W =
[[  1   3   7  17   0]
 [-11  34   6  59   0]
 [ -3 -12  12 -29  -2]
 [  8   9   8  21  -2]]
Rows and columns are counted from 1.
(1, 1) => 1
(3, 3) => 12
(3, 4) => -29
(4, 1) => 8
(2, 3) => 6
(3, 2) => -12
(3, 5) => -2
(4, 4) => 21
(4, 2) => 9

arr = [[4, 3, 4, 3, 3, 4, 3, 4, 3, 5, 3], [5, 4, 3, 5, 3, 4, 5, 2, 0, 4, 6], [0, 2, 4, 3, 4, 5, 4, 2, 6, 2, 2], [6, 4, 3, 5, 4, 2, 4, 4, 1, 4, 5], [2, 2, 5, 6, 3, 3, 6, 2, 5, 2, 3], [3, 4, 4, 2, 3, 4, 2, 4, 5, 4, 3], [3, 2, 4, 7, 5, 3, 5, 2, 4, 0, 3], [3, 2, 2, 5, 4, 4, 4, 2, 4, 3, 3], [4, 3, 3, 3, 3, 5, 4, 3, 2, 6, 4], [3, 3, 5, 4, 4, 3, 3, 4, 5, 2, 3], [3, 4, 4, 5, 4, 4, 5, 2, 4, 1, 3]]
Rows and columns are counted from 1.
(1, 1): 4
(2, 1): 5
(2, 9): 0
(6, 1): 3
(10, 2): 3
(9, 3): 3
(4, 5): 4
(2, 5): 3
(3, 3): 4
(2, 7): 5
(10, 6): 3
(4, 3): 3
(3, 4): 3
(7, 10): 0
(4, 9): 1
(4, 11): 5
(5, 4): 6
(6, 8): 4
(6, 5): 3
(5, 7): 6
(10, 4): 4
(2, 4): 5
(7, 1): 3
(1, 11): 3
(3, 10): 2
(11, 8): 2
(6, 10): 4
(4, 10): 4
(6, 4): 2
(1, 7): 3
(9, 5): 3
(10, 11): 3
(4, 1): 6
(7, 7): 5
(10, 10): 2
(7, 2): 2

grid =
array([[5774, 5105, 5209, 4982, 3691, 5600, 7137, 6079, 6944, 6184, 7517],
       [5277, 4861, 5645, 4768, 4019, 5790, 7286, 5188, 6767, 6582, 6750],
       [4605, 5393, 6264, 6772, 5641, 6395, 5823, 6612, 5744, 8918, 6382],
       [7236, 4827, 3934, 6865, 6837, 6632, 4855, 4918, 6554, 5513, 6563],
       [5297, 4577, 7327, 3695, 5780, 5728, 6525, 5489, 7089, 1678, 5547],
       [5587, 5492, 6334, 4550, 4423, 5999, 7136, 6473, 6677, 6885, 6529],
       [4559, 5632, 6066, 6741, 6199, 6312, 6904, 7048, 5431, 9682, 6268],
       [7220, 5170, 5003, 6941, 7410, 6344, 5188, 5928, 6771, 5616, 6587],
       [7726, 5938, 8069, 3588, 4730, 3628, 5406, 4570, 6251, 5042, 6240],
       [5600, 5684, 4905, 4672, 4412, 6776, 7261, 5477, 6524, 6844, 6869],
       [5828, 4958, 5064, 4123, 4222, 5366, 6853, 5521, 7691, 5891, 6855],
       [4450, 5489, 6273, 6324, 5936, 5969, 6478, 8026, 4624, 9331, 7145]])
Indices start at 1.
row 1 col 1 = 5774
row 3 col 3 = 6264
row 9 col 5 = 4730
row 11 col 6 = 5366
row 5 col 10 = 1678
row 11 col 4 = 4123
row 1 col 7 = 7137
row 12 col 6 = 5969
row 7 col 3 = 6066
row 5 col 8 = 5489
row 11 col 11 = 6855
row 11 col 10 = 5891
row 10 col 6 = 6776
row 6 col 7 = 7136
row 6 col 1 = 5587
row 6 col 11 = 6529
row 2 col 6 = 5790
row 11 col 7 = 6853
row 10 col 3 = 4905
row 2 col 4 = 4768
row 8 col 4 = 6941
row 7 col 8 = 7048
row 12 col 1 = 4450
row 10 col 11 = 6869
row 7 col 4 = 6741
row 9 col 11 = 6240
row 1 col 6 = 5600
row 4 col 2 = 4827
row 6 col 4 = 4550
row 10 col 5 = 4412
row 4 col 3 = 3934
row 8 col 3 = 5003
row 10 col 1 = 5600
row 11 col 8 = 5521
row 8 col 1 = 7220
row 8 col 11 = 6587
row 12 col 8 = 8026

m =
[[536 351 703 529 509 592 578]
 [677 642  95 418 606 758 411]
 [ 92 234 400 163 339 706 337]
 [413 340 282 542 380 236 432]
 [290 655 530 636 282 451 709]
 [550 372 676 596 500 537 431]]
Indices start at 1.
row 1 col 1 = 536
row 5 col 3 = 530
row 5 col 6 = 451
row 6 col 4 = 596
row 1 col 5 = 509
row 2 col 3 = 95
row 1 col 2 = 351
row 4 col 6 = 236
row 2 col 1 = 677
row 2 col 7 = 411
row 5 col 4 = 636
row 1 col 4 = 529
row 6 col 2 = 372
row 4 col 1 = 413
row 6 col 1 = 550

B =
[[ 221 -459 -336  275 -625 -639  -27 -100  274 -136 -540 -455]
 [ 156  -54 -154  146  281  356 -881 -259 -245 -108  407   17]
 [  14  152  505 -491 -123 -511  444   -5 -748 -580 -182  184]
 [-456  125 -607  173   87 -609  228 -172 -514 -351 -736  202]
 [ 299 -551 -411  -71  268   -6 -186 -558   86 -790 -186 -453]
 [-695  -37  -45 -795 -305  179 -446  295  -54 -553 -276 -660]
 [-516 -522  136 -463 -590   71   96 -472 -557  226   49 -167]
 [ 113   68  245  168 -368 -462 -573  346    1  435 -285  -59]
 [-705  -23 -801 -366 -338 -204 -547 -732  -24  350 -224  320]
 [-497  344 -392 -485 -410 -240 -448  320  409 -273   22 -563]]
Indices start at 1.
(1, 1) => 221
(10, 8) => 320
(6, 7) => -446
(2, 9) => -245
(5, 7) => -186
(5, 4) => -71
(4, 7) => 228
(1, 9) => 274
(5, 11) => -186
(9, 8) => -732
(3, 3) => 505
(1, 2) => -459
(3, 9) => -748
(8, 10) => 435
(2, 11) => 407
(8, 8) => 346
(2, 4) => 146
(3, 2) => 152
(7, 10) => 226
(4, 4) => 173
(5, 3) => -411
(3, 8) => -5
(10, 3) => -392
(1, 10) => -136
(7, 1) => -516
(8, 1) => 113
(9, 6) => -204
(4, 5) => 87
(6, 8) => 295
(6, 11) => -276
(7, 3) => 136
(5, 5) => 268
(9, 4) => -366
(3, 1) => 14
